Where one turn sends some rows of the set: a few examples, then the rows asked:
Sog: 9 2 0 -9 25 -19 -13 4 -11 -5 3 17 6 -4 10
Vezup: -1 -13 -12 -1 5 1 -33 -7 -52 13 2 -4 16 20 27
lub: 1 -3 6 -22 -18 13 -12 11 -21 2 -7 22 3 5 27
gozo: 10 -22 -11 -7 3 8 -19 12 -15 7 34 -6 -3 0 -7
bim: 24 2 9 -11 7 21 -2 4 -22 -7 -4 -10 24 16 11
nid: -12 -5 2 15 9 18 7 6 -6 -3 9 -6 -1 2 6
razi: 2 -8 -13 11 -8 5 -12 14 -40 -1 28 6 9 14 42
zazu: 5 3 2 -7 14 13 -4 -24 -35 -5 15 3 33 24 11
bufar: 2 -9 -7 -10 8 -6 -11 -9 -13 3 34 12 13 16 45
bamid: 4 -15 17 -9 -7 -21 -14 -9 -36 12 3 -5 6 20 13
miz: 3 -4 -37 -20 2 6 -9 14 -47 1 11 4 11 12 8
Lipo: 5 -5 -6 -4 9 1 -17 -19 -2 -11 17 12 13 13 -11
Gaguk: -4 -11 -21 -6 0 16 -18 -26 -25 25 5 5 11 8 -1
Kame: -19 12 1 17 -4 -1 -9 4 -31 1 4 0 -13 13 10
genar: 5 -16 -12 -13 -1 19 9 25 -23 4 12 7 -16 10 17

miz turns into -> gozo
zazu turns into -> razi
Vezup turns into -> genar
Now find these:
Sog turns into -> bamid
Kame turns into -> bim

Where one turn sends some rows of the set: a few examples, then the rows asked:
kabi: -3 -9 -1 1 -12 1 0 -1 3 0 -4 20 6 12 23 -15 -11 -6 -17 15 19 11 15 -2
vumo: 17 3 15 4 -16 -11 -11 6 -10 -17 -17 -13 -2 -3 -9 -24 9 -11 6 -9 1 13 -2
 -14
Diliz: -7 3 -21 -7 3 11 8 23 11 1 7 -14 -1 -7 -9 18 8 13 -4 -2 -15 -19 2 -5
linuz: -7 6 -19 -9 1 6 5 17 11 -6 12 -7 4 -5 -6 18 10 21 -8 -2 -17 -17 6 5
Zoge: 6 7 25 0 10 -4 -2 -10 10 5 -23 9 -12 -23 15 5 9 -13 -13 -1 8 -23 -4 -11
Feli: -9 -32 12 4 -24 -2 -5 -7 -11 -15 -3 24 0 6 -5 -9 -4 -7 -9 4 16 -1 3 14
vin: 3 -7 2 1 -11 14 8 -1 8 -16 -17 24 -11 0 13 -15 -4 -8 -30 9 6 -8 4 12
vavan: -3 -1 -12 -15 2 9 -10 12 15 16 5 -11 -13 -5 -20 15 4 23 4 -7 -5 -10 -5
 -2
lom: 21 -6 12 16 -22 -23 -2 -7 -10 21 -1 -8 5 -9 2 1 -11 -8 -10 -2 9 5 -15 9
Vosuf: 24 -8 -1 -9 7 -2 0 3 4 8 -15 -3 9 -7 -22 8 -3 -5 32 -13 7 -1 0 13
Kel: 3 -6 -17 6 -7 -9 20 -9 -22 -10 -17 13 -4 8 3 8 -20 -1 -4 16 0 -25 -11 -6
fabu: -13 8 -19 -14 0 -5 6 9 6 14 15 2 10 -8 3 16 9 7 -1 -7 -24 2 6 -1
pogub: 9 -18 0 -2 -10 9 11 1 3 -14 -21 21 -7 -5 16 -14 -4 -14 -21 14 13 -14 -2
 13
sibuv: 0 5 -6 -14 3 9 -6 14 18 18 1 -11 -7 0 -21 15 2 23 2 -6 -9 -7 -8 -1
Larob: 19 -9 -7 0 14 -8 14 15 12 -3 -18 -6 14 -24 -14 3 6 7 15 -3 16 -21 -6 7
vani: 5 -16 -6 2 4 -10 15 -6 8 -9 -5 3 22 4 -22 1 10 0 25 -25 1 7 -6 7
poro: -18 -5 7 11 10 -5 -17 -11 9 -20 -13 9 -4 7 -5 10 16 3 2 -7 15 -21 18 -16
kavu: -16 4 -20 -14 0 -10 13 14 5 16 10 -3 16 -5 -2 15 6 8 2 -10 -16 -3 1 -10
bimor: -14 -10 -16 -23 1 -5 -1 0 7 19 10 2 -5 -6 -12 13 6 16 5 -23 -12 -1 -4 -5
naset: -14 -11 -8 -22 1 -7 2 2 8 18 8 5 -1 -7 -19 13 5 18 1 -24 -15 -5 -8 -1
fod: -6 6 14 9 -26 4 -16 1 2 1 -16 20 -11 -5 -3 -13 -4 -9 -16 16 12 4 0 13
Miga: -4 -19 2 8 -13 -4 3 1 3 2 -5 18 9 8 20 -17 -4 -9 -10 20 24 11 2 -3
subev: 8 -4 -1 20 -5 7 4 -7 -13 2 -13 4 -13 21 -12 9 -21 -2 2 24 -3 -6 -13 -7
laf: 25 12 18 1 13 -8 17 0 -9 -15 -15 1 -3 -14 -4 -4 -5 13 -11 0 5 14 -22 -11
tuf: -12 -23 10 -1 -23 -5 -10 -5 -11 -10 0 27 -1 0 0 -8 -9 0 -17 4 19 -4 14
 11
Ses: 28 -13 9 -12 -2 -6 4 5 -12 -24 -21 -7 -8 -12 3 -23 4 -12 -6 -16 -1 -6 3
 -10
Rusu: 22 -20 -3 6 -21 -22 14 -11 -15 -10 3 -5 12 3 8 3 -13 0 -17 -14 11 -13 -6
 12
Gedak: -8 -9 11 6 24 -2 -15 -10 11 6 -13 12 -7 -1 9 8 10 -10 1 -2 10 -10 22 -22
sis: 32 -5 4 20 -13 -5 10 -3 1 8 0 -16 8 11 11 0 -13 -9 -14 3 4 7 -10 4
dafi: -3 17 20 -7 -16 -13 -17 -15 -11 -11 -18 7 -1 -4 0 16 1 -13 7 -11 11 -22
 7 -2
menuv: -5 -9 24 7 -3 -1 -9 -14 -6 -17 7 2 10 23 2 16 1 -10 3 -9 8 -3 20 -15
Fibog: 24 -5 17 0 17 -6 22 1 -17 -24 1 -1 6 -1 -1 2 -11 13 -10 -2 4 15 -6 -15
kun: 0 3 -7 -12 7 9 -12 12 17 17 11 -7 -8 -6 -13 16 5 25 -2 0 -11 -3 1 4
pif: 15 6 16 -1 1 -19 9 0 -29 -21 1 -1 13 -3 -9 6 -13 12 3 -3 10 17 -5 -12
non: -3 1 -18 -12 5 9 14 23 11 0 5 -12 5 -3 -9 19 3 15 -6 -4 -15 -21 3 -3
puz: 12 -29 19 3 -6 -15 -3 6 -16 -25 -4 -8 0 -10 -9 -22 9 -2 -6 -15 5 0 5 -15
Pupom: 20 -9 9 -2 -1 -18 -3 10 -6 -7 -13 -13 4 -9 12 -28 5 -2 0 -2 16 9 3 -25
Mefof: -5 -24 1 16 -2 -8 8 -19 -11 -1 -10 17 -15 11 -15 2 -12 15 -7 9 5 -11 -24
 -7
fefe: -10 7 -2 -2 12 -7 -8 -16 10 -13 -27 16 -8 -2 10 6 15 -8 1 -12 8 -23 13
 -14
fosin: 19 8 23 -4 3 -16 9 -1 -28 -16 -10 5 -2 -23 -15 5 -9 5 -4 -6 0 8 -14 -3
Meki: 3 2 9 5 -28 5 -12 0 -1 -1 -22 16 -8 2 -2 -12 -4 -16 -3 18 14 3 -6 16
Zelob: -11 7 11 11 9 2 -17 -6 3 -6 -17 9 -6 1 -2 14 12 -23 7 -3 -3 -13 23 -13
nok: -4 -12 -4 12 0 -18 13 -12 -18 20 -10 18 -5 -1 5 2 -17 -3 -2 19 2 -4 -16
 -16
nasam: -2 -9 20 13 15 0 6 -13 21 -12 -5 3 2 10 18 0 13 4 -17 -2 16 -8 1 -24
mabuz: 26 -17 8 16 -16 -11 12 -11 1 -8 -7 -7 -5 -4 -3 -3 -4 5 -26 -12 6 -14 -23
 16
fike: -10 -4 -14 -24 3 -7 -3 -3 10 13 11 8 -4 -9 -8 12 9 25 -3 -19 -13 -4 -3 6
Sefe: -17 2 -25 -13 0 -4 13 11 6 11 11 -4 8 -5 0 13 10 5 1 -12 -19 -3 1 -11
felir: 6 -17 -1 18 17 -8 23 13 13 2 -2 -4 25 -15 -12 1 14 -6 13 -4 0 2 -4 -3

Diliz turns into -> Sefe
non turns into -> kavu
Now find these:
kun turns into -> linuz
mabuz turns into -> sis
Ses turns into -> Pupom
Zoge turns into -> nasam
Mefof turns into -> subev
laf turns into -> Fibog
vani turns into -> Vosuf
fod turns into -> vin
pogub turns into -> Miga
Zelob turns into -> fefe

